The same turns and mirrors carry the whole set onto itself, and each row onto the other rows of its family. Which rows share a family with each named row? Give them in list order.
These 32 rows form 4 families of 8 rows each.
j_683: [  9.3  10.5 -13.5  11.1  11.3  19.4 -13.3  23.6 -28.2]
j_639: [-16.1  12.4  -2.3   5.6 -12.2  37.7  -5.3   1.7 -19.2]
j_719: [ 42.7  14.4   0.0   2.0 -11.2  20.0  -3.7  19.6  -2.8]
j_128: [ 18.7  20.9   4.8  -3.4 -16.2  44.0   7.6  -9.4  -0.7]
j_38: [ 20.1  13.2   7.0   8.7 -23.9  36.7   2.6 -10.7   5.1]
j_374: [-12.3   2.9  -8.0   6.2   0.7  43.4   3.0   2.2 -18.1]
j_861: [ 10.3   4.7 -18.7  13.3   2.2  11.5 -10.5  21.6 -21.0]
j_698: [ 39.0  17.2  -8.5   7.3 -10.5  13.5  -4.5   9.5  -4.0]
j_40: [45.9 18.0 -0.5  8.7  1.2 25.8 -5.5  4.0  6.1]
j_354: [ 14.8   4.3  12.5 -10.1  28.2   7.3 -20.2  27.4 -15.3]
j_56: [ 18.6  14.4 -11.1   6.2  12.6  15.3 -19.6  29.9 -19.3]
j_296: [-20.1  -1.0  26.1  -5.6  19.4  19.3 -10.1  -7.6  -8.1]
j_153: [ 11.3  -3.4 -12.5  12.0   5.6  19.4  -8.8  31.0 -19.4]
j_804: [  6.9   9.8   6.4   7.8 -16.7  43.3   0.4 -14.3  10.0]
j_547: [-20.7   6.7  -4.4   6.2  -5.6  33.4 -13.1  12.1 -16.0]
j_210: [ 32.4   8.4  31.2  -7.1  14.7   0.4 -13.5   4.8   5.7]
j_341: [  9.5  11.4  36.7 -11.0   6.6  21.0  -3.8 -19.7   9.0]
j_572: [ 16.6  19.9  -2.9   3.6 -19.1  33.7   4.6 -14.9  -0.4]
j_579: [-20.9   2.3  29.3 -10.6   8.5  27.0 -10.1  -2.4 -12.5]
j_757: [  3.7  -4.3  20.8  -1.5  27.5  -0.9 -19.4  17.0 -10.8]
j_99: [  4.0   0.5  17.9  -5.1  31.7   9.0 -17.8  20.5 -21.4]
j_246: [39.9  1.0 26.7 -1.9 20.7  8.3 -9.9  7.7  2.7]
j_392: [-24.3  -4.1  19.3 -10.5   9.9  25.5 -14.4   9.2 -11.7]
j_505: [-19.8   0.3  25.7   0.8  22.3  33.2  -9.3  -1.9  -8.2]
j_761: [45.0 11.3 -4.6 14.6 -0.2 19.1 -5.1 11.8 -4.0]
j_5: [-12.7   8.2 -13.6   9.2  -6.1  32.2  -1.3  -2.8 -17.4]
j_27: [ 14.8   2.9  38.9  -7.3  -3.0  26.5  -2.0 -14.2  11.7]
j_644: [43.0  7.5 23.2 -7.9 16.6 17.0 -6.9  1.3 10.1]
j_184: [ 35.8  11.7  33.7  -3.7   9.7  10.4 -15.4  15.3   7.1]
j_45: [  4.8  -6.4  21.2   5.8  26.5   9.0 -20.1  27.2  -9.9]
j_630: [  3.5  -0.5  30.3  -7.9  -1.3  35.0  -0.4 -16.7  14.1]
j_945: [ 11.5  18.3  38.1  -8.7   5.4  34.6  -4.2 -13.8   9.1]

The rest of the family of j_644: j_40, j_354, j_56, j_804, j_547, j_392, j_630
The rest of the family of j_128: j_719, j_374, j_153, j_505, j_184, j_45, j_945

